Turns, then the turns between two rows, first turn first; the first pair answered
paz (before -> after):
[16,-4,7,5,27,-11,-12,9,12,6,19,17,-3,8,-11,-3]  ->  [9,6,16,-3,23,-5,-19,-11,7,11,23,7,-10,7,-15,-2]
[-6,-8,0,4,7,-9,-1,17,1,14,1,15,-4,-6,3,-7]  ->  [-9,-4,1,7,10,-5,-9,7,4,20,4,11,-8,-1,1,-8]
[15,8,-19,-9,-7,-22,27,35,12,-2,4,14,-2,2,18,3]  ->  [4,7,-27,14,18,-12,-1,26,31,8,12,5,6,19,9,-3]
rofi (before -> after):
[16,-12,4,-1,-21,-8,-11,-5,11,-6,0,-6,7,8,-5,2]  ->  [17,-16,-2,3,-8,-7,-15,3,15,-6,7,4,5,11,-10,1]
[-12,11,-6,6,28,11,2,3,1,12,18,9,-8,3,0,-5]  ->  [-11,16,-9,-2,18,7,23,11,-9,7,9,10,-7,-5,12,-6]
[5,6,13,-22,4,-9,13,-17,-9,-8,18,16,-16,-8,-2,3]  ->  [6,8,17,-21,1,-7,10,-21,-5,-7,18,13,-17,-8,-4,3]
Kun (before -> after):
[-18,10,-10,7,9,10,3,2,-1,1,-12,-10,12,0,11,1]  ->  [-3,3,-7,3,23,-1,9,14,-2,2,7,20,2,0,6,2]
[1,26,6,-8,-1,-8,0,-9,18,7,5,-9,1,13,4,-5]  ->  [20,-19,7,1,-8,-13,-1,17,2,-5,4,19,-4,4,-6,2]
[1,10,10,-4,-12,0,-13,-13,23,-1,5,-21,4,14,-13,-1]  ->  [18,-10,10,-5,-5,-9,-8,2,17,-4,17,9,-8,11,-19,2]
Pairs:
Each pair is 2 to 3 turns apart.
[10,14,1,-15,0,-15,30,7,1,9,6,34,-8,3,19,10]  ->  [5,14,-15,6,9,-10,19,18,26,11,-6,19,14,21,21,3] | paz rofi paz
[-5,-26,2,-9,-15,5,-2,4,-29,-9,-18,-2,-5,-13,-14,-1]  ->  [-10,25,9,-31,0,-6,15,-12,-18,5,-1,-2,-14,-6,-4,-2] | Kun rofi paz
[-29,1,-3,24,12,29,-29,-25,-2,7,-6,-32,2,6,-9,-11]  ->  [-3,5,-10,4,31,0,25,25,-21,7,16,38,-20,-10,6,-1] | Kun rofi
[11,7,1,-10,-31,-14,29,11,0,-2,-7,-1,17,-9,10,-2]  ->  [9,-1,-1,12,-22,-11,-2,3,26,2,-4,-15,32,10,0,-8] | paz rofi rofi
[-9,22,-32,21,1,0,-1,26,12,-11,-8,-9,14,8,2,-5]  ->  [-23,40,-13,-1,-13,8,-3,-18,-5,-6,-2,-27,-3,-2,-4,-4] | paz paz
[-10,7,3,5,-23,22,9,-25,6,-8,-31,-18,4,-17,3,3]  ->  [1,-9,-13,19,-14,14,14,10,14,-14,-38,-6,15,-12,8,2] | paz paz
[6,-25,2,19,-11,7,-40,-3,22,-6,2,-9,11,20,-20,1]  ->  [0,4,7,0,18,0,-29,-13,16,11,34,15,-14,18,-22,1] | Kun paz rofi
[-24,26,4,10,19,13,4,-8,6,3,-5,-5,-2,14,-3,-2]  ->  [-24,27,2,4,11,12,18,0,0,0,-12,-3,-3,6,6,0] | rofi rofi rofi
[30,-9,7,-13,-6,-24,5,-7,23,-2,11,-2,17,-2,-7,-6]  ->  [26,-7,8,-9,2,-18,-6,-15,28,4,16,-8,17,3,-13,-8] | paz paz
[-3,5,-7,13,4,3,-19,-7,24,8,0,-14,9,15,0,-1]  ->  [18,-8,6,-8,-2,-11,8,5,-3,0,13,26,-12,-5,-2,7] | paz Kun rofi
[8,33,-3,-16,7,-14,20,6,4,-3,12,11,-5,-2,5,2]  ->  [21,-21,-9,10,0,-7,-8,25,7,-16,2,12,6,3,-8,0] | rofi Kun paz
[6,0,6,-7,-16,1,5,2,-13,-5,-9,6,9,-20,15,-5]  ->  [-2,5,-6,15,15,5,-13,5,10,8,2,6,17,1,10,-9] | paz paz Kun
[1,-11,0,9,-8,7,-30,-1,23,-8,-11,-34,14,14,2,-8]  ->  [9,19,16,-18,11,-9,-22,-18,20,6,25,-5,-14,14,-6,-5] | Kun paz
[5,1,-5,2,25,10,-22,-12,6,11,32,15,-19,9,-20,-2]  ->  [7,8,2,-16,14,7,3,-9,-16,9,29,26,-31,-7,-13,2] | paz rofi
[-14,-18,-23,8,4,16,27,20,-14,2,2,22,-4,-9,0,2]  ->  [-14,25,-12,-20,-3,5,41,-2,-2,9,9,11,-8,-10,10,-1] | rofi Kun
[11,-14,22,-29,-14,-34,31,-9,-29,-32,0,24,-23,-34,-7,6]  ->  [4,22,32,-38,-6,-35,13,-47,-5,-20,18,2,-22,-19,-13,0] | Kun Kun rofi
[27,-10,10,-9,3,-19,-16,1,13,1,23,23,-7,8,-21,0]  ->  [-3,-21,-5,15,-18,10,-19,-1,12,-6,-26,-24,19,5,-8,-2] | rofi paz Kun
[21,-1,6,-17,13,-23,12,18,6,-1,14,26,-9,9,-2,3]  ->  [-2,-20,9,0,-19,4,-18,-14,2,-9,-17,-27,9,2,-9,2] | Kun rofi paz
[-15,-11,-1,1,-3,17,7,-1,-21,-2,-11,4,-11,-13,-3,-1]  ->  [-9,3,-9,1,11,6,21,18,-7,-1,-7,13,-7,-4,9,-4] | Kun paz paz
[2,14,-5,-14,-16,2,14,-12,-16,-8,4,9,-11,-17,3,5]  ->  [13,4,0,-11,-30,-3,-6,-21,1,-13,4,-2,-1,-11,-9,4] | rofi paz rofi
[-1,0,-13,24,14,-2,-6,11,39,6,10,-12,19,17,-10,-14]  ->  [-8,-37,-10,35,7,14,-13,12,7,0,2,2,4,0,-20,-7] | paz rofi Kun
[-17,14,1,12,19,9,-4,-3,12,12,2,-8,11,6,1,3]  ->  [-1,8,1,-3,-1,-7,24,21,-1,-1,-8,7,10,-8,11,6] | paz paz paz
[5,-4,-9,10,-14,1,9,21,-17,-10,-13,2,7,-19,15,1]  ->  [-8,1,-14,26,2,13,-13,9,2,-2,-12,-15,17,-3,8,-4] | paz rofi paz
[27,-25,-3,-10,-3,-18,-4,1,-3,-4,14,9,3,-3,-14,2]  ->  [4,5,-5,-12,-18,-6,2,-19,5,0,-9,-31,18,-2,-1,-1] | rofi Kun
[-10,28,-5,-17,10,-4,21,-36,4,4,-1,-14,-9,-3,2,5]  ->  [23,-34,-16,0,1,-16,20,12,0,-15,-8,20,-1,-8,-6,8] | Kun rofi paz
[4,3,14,-19,1,-12,16,2,-32,-3,4,36,-20,-17,4,10]  ->  [-5,-13,-5,2,-19,-1,17,24,-25,-14,-34,4,13,-14,17,5] | Kun paz
[12,-6,-1,2,-18,-8,0,15,15,-6,-13,-7,17,-1,5,-2]  ->  [12,7,-2,4,6,-11,-8,8,28,4,5,2,11,11,2,-3] | paz Kun
[17,8,-21,-1,10,0,4,47,3,-16,22,14,-9,14,-10,24]  ->  [6,47,-19,-16,2,2,14,30,11,-12,12,-12,-8,19,4,21] | Kun Kun rofi
[-21,11,-28,4,5,12,30,19,-3,-2,-26,-2,23,1,17,-7]  ->  [-36,25,-19,6,14,24,10,-15,-1,7,-15,-20,15,7,8,-9] | paz paz
[-10,49,7,-20,-12,-5,-4,-22,-1,15,19,-15,9,7,29,4]  ->  [-13,12,5,-7,-42,11,-13,-19,-16,-1,-11,-34,21,-7,26,8] | Kun Kun
[-2,-2,-10,15,9,-15,3,8,24,5,3,-5,21,20,9,1]  ->  [9,-27,0,11,10,-16,-8,2,5,4,17,17,5,11,-6,7] | paz Kun
[-9,8,16,-3,-1,0,-13,-24,-2,6,-3,-20,6,-1,3,-9]  ->  [9,8,23,-16,-3,-15,-1,-16,-6,5,9,1,-3,-4,3,-5] | paz Kun rofi
[23,-28,-9,8,2,-40,7,36,3,-5,28,17,5,-10,-11,16]  ->  [-3,-35,4,23,0,-10,-40,-16,-2,0,27,-21,1,-8,-32,11] | paz paz Kun
[28,-7,18,-4,6,-23,-5,-20,-17,7,30,22,-24,-8,-29,8]  ->  [7,3,12,-7,-37,-8,14,-28,-28,-5,-23,-30,-4,-22,-7,8] | rofi rofi Kun
[-1,1,-1,-2,-17,7,11,3,-8,-4,-5,-3,-3,-4,7,6]  ->  [1,0,7,-2,-16,10,-3,-11,-5,-2,8,-5,-9,-1,-3,6] | rofi rofi paz
[1,9,-3,-8,6,-9,-15,-49,4,-6,9,-20,-1,8,-4,2]  ->  [13,0,3,-10,2,-15,-17,-45,0,-8,18,-7,-8,6,-10,4] | paz rofi
[-15,-16,-1,4,-3,18,21,17,-30,-6,-6,14,-1,-19,1,8]  ->  [-23,11,-14,7,10,14,29,22,-7,-1,-11,3,13,-5,14,2] | Kun paz paz
[-12,-24,-5,8,-6,6,-15,-9,-7,3,5,9,-8,-4,-6,-1]  ->  [-22,16,-7,-4,-4,5,7,-13,-2,9,0,-5,-6,-7,13,-2] | rofi rofi Kun
[-11,35,-17,-8,8,4,21,4,-1,6,-9,7,2,-13,25,27]  ->  [19,-3,-4,-13,3,-10,7,14,-9,-2,11,39,-9,-15,5,31] | rofi Kun
[-36,-11,-3,-11,-1,29,-28,-18,-18,-9,-11,-9,-14,1,-26,6]  ->  [-19,-27,0,-18,-7,17,-15,-1,-32,-14,-8,15,-22,-8,-25,9] | Kun Kun paz
[-8,11,14,-12,-12,1,6,-16,-17,3,3,4,-15,-12,8,2]  ->  [2,-8,-9,14,6,-5,7,26,1,-2,-1,19,3,0,12,-2] | paz paz
[21,-1,-6,6,25,-21,-12,17,30,5,23,25,8,18,-13,-2]  ->  [1,-6,-14,7,-23,-1,15,24,7,-12,-35,-17,31,-5,12,-1] | rofi Kun
[-3,-21,-8,18,-4,7,0,23,3,-7,-24,-7,22,-2,4,-2]  ->  [-6,-23,-4,20,-3,8,-15,14,9,-6,-19,-12,24,3,-3,-3] | rofi rofi rofi
[-27,34,0,9,12,14,-19,-28,20,15,11,-30,10,15,-8,-12]  ->  [5,-22,-13,25,28,-4,-2,35,2,2,20,37,0,5,-15,-4] | Kun rofi paz
[0,-36,-8,33,-9,0,-31,-1,20,-6,-6,-23,22,16,-13,-3]  ->  [-5,33,16,-13,-1,-12,-10,-46,18,11,26,-19,-8,11,-7,-3] | Kun paz
[12,2,2,-17,1,-6,9,17,-9,1,11,16,-18,-11,11,6]  ->  [10,6,-2,-14,-8,-6,16,21,-3,-3,-2,5,-6,-12,20,4] | paz rofi
[6,2,-9,8,16,13,0,9,11,11,6,25,-14,9,-26,17]  ->  [-6,7,-14,4,-14,21,20,8,-1,0,-31,-4,-2,-9,-7,18] | rofi Kun
[-14,30,0,-3,-4,0,12,-28,-6,10,-7,-29,1,-11,12,2]  ->  [5,17,-9,3,-18,-14,11,-6,9,1,-20,-34,23,-7,15,-2] | paz paz rofi
[38,-1,8,-27,-28,-37,3,13,21,-17,-8,1,16,9,-9,8]  ->  [25,5,-1,-13,-21,-28,-5,13,38,-15,-15,-15,29,22,-6,4] | Kun paz
[-6,5,-10,-10,11,15,-14,-5,6,-14,-11,-24,7,11,-5,-9]  ->  [5,-23,-2,-11,4,12,-17,0,-9,-22,-7,-9,-3,2,-16,-7] | Kun paz Kun
[-2,0,-6,7,-20,12,-8,10,11,-8,-28,-32,30,-9,15,-1]  ->  [25,-19,-2,-5,-23,-7,6,34,-5,-15,-15,10,14,-19,11,5] | Kun rofi Kun
[-11,1,12,-7,1,7,-7,-26,-9,8,6,-7,-12,-9,-10,4]  ->  [-12,-10,12,-7,-4,9,-7,-26,-13,3,0,-8,-12,-12,-12,4] | Kun Kun
[4,20,6,-20,-11,-12,-3,-27,9,8,10,-29,-1,6,1,-10]  ->  [14,-39,0,6,-3,-6,-25,-1,-1,0,10,-2,-2,4,-17,-5] | rofi Kun
[-3,10,1,0,18,-7,-10,-5,17,12,21,6,6,16,-1,-3]  ->  [-4,22,6,-19,-12,-12,13,-5,5,5,0,-9,10,3,13,0] | rofi rofi rofi
[19,-2,10,-11,-12,-5,-3,-24,-15,8,-3,15,-7,-1,14,0]  ->  [9,7,2,-3,-18,-2,1,-19,-4,7,-20,-5,9,2,24,-3] | paz Kun
[23,5,-5,-4,-19,-19,17,27,29,-13,-8,-9,18,11,3,-3]  ->  [4,27,16,-18,-21,-6,0,-24,22,-4,2,-33,2,7,-8,-2] | paz paz paz
[-14,36,6,-15,-7,2,-6,-32,24,18,12,-36,-5,13,5,-2]  ->  [-13,-22,3,10,-30,18,-29,-20,11,1,-12,-45,10,2,-5,0] | Kun paz Kun
[-21,5,0,13,20,5,-5,-11,10,-4,1,0,0,9,0,-10]  ->  [-10,-13,-4,8,8,-2,18,12,-5,-13,-9,16,-5,-5,5,-5] | Kun rofi
[-18,-9,0,1,-6,14,-6,-9,-30,3,-1,-2,-17,-9,-4,1]  ->  [-16,21,4,-15,-1,3,5,-17,-15,9,12,-2,-18,-3,0,0] | paz rofi Kun
[-4,-14,0,-13,-35,3,2,-12,0,-19,-44,-40,9,-4,13,4]  ->  [10,6,7,-12,31,-14,-28,-24,32,5,26,9,-17,28,-13,1] | rofi Kun
[34,-3,22,-23,-21,-34,12,15,1,-11,0,24,-4,15,-4,8]  ->  [33,-4,9,-8,-13,-32,15,33,12,-10,-11,24,9,22,4,4] | paz rofi
[-8,23,7,-25,-3,-8,12,-23,1,-1,4,-15,-5,-6,4,-1]  ->  [12,-12,14,-24,-16,-16,6,-10,-10,-13,10,5,-11,-11,-8,4] | Kun rofi
[18,-16,3,-21,2,-4,12,10,-28,-11,9,29,-16,-17,-5,14]  ->  [-13,-13,-7,12,34,22,-31,-15,-3,5,9,1,-1,7,-14,4] | Kun rofi rofi
[1,1,11,-10,3,-6,13,-4,-3,10,2,35,-26,-16,2,-2]  ->  [10,-5,0,-9,-7,-13,22,15,6,0,-10,33,-11,-16,8,-2] | rofi paz
[4,-23,2,-29,-4,-5,7,7,-13,3,15,18,-10,-16,-15,-1]  ->  [-12,-8,3,-22,-1,7,-19,-24,5,11,14,-15,-1,-2,-19,-5] | rofi Kun rofi
[-10,-12,-14,40,11,13,-11,18,15,4,-1,6,14,9,-7,-9]  ->  [-16,23,-19,26,13,10,16,20,17,9,-7,2,16,6,12,-11] | rofi Kun
[11,14,-12,-17,14,-21,6,11,31,6,21,3,4,24,14,-12]  ->  [4,-33,-20,13,1,0,-20,15,24,-4,-1,-10,17,21,2,-13] | rofi Kun paz
[3,7,18,13,6,14,-9,-9,11,5,4,-18,1,-4,-15,4]  ->  [3,-9,8,24,12,21,-5,5,5,4,-1,-11,3,-5,-14,3] | rofi Kun
[6,-16,28,-2,-10,-3,-18,-14,-6,13,4,0,-15,-13,-26,2]  ->  [19,-27,18,-1,-20,-14,3,17,-6,5,-10,9,-4,-16,-13,4] | paz paz rofi
[-27,3,5,2,17,20,11,-19,-32,9,10,16,-23,-10,-2,0]  ->  [-35,19,-5,-1,5,24,21,-19,-26,7,-9,-4,-10,-13,13,-1] | Kun paz Kun
[17,30,6,-17,20,-30,8,6,33,-1,20,17,-7,3,3,-11]  ->  [-4,42,4,-13,2,-14,5,-13,39,0,-7,-25,10,0,13,-14] | Kun Kun
[22,10,6,-21,-26,-27,29,24,5,-14,0,13,7,-8,17,2]  ->  [20,-2,-3,7,-13,-20,-12,17,42,-10,3,-7,28,19,4,-4] | rofi paz paz
[-16,-8,15,15,1,10,-21,-38,-22,-15,-1,-17,-1,1,-9,-2]  ->  [-6,-27,16,16,3,5,-21,-25,-29,-19,2,1,-7,-3,-16,-1] | Kun Kun
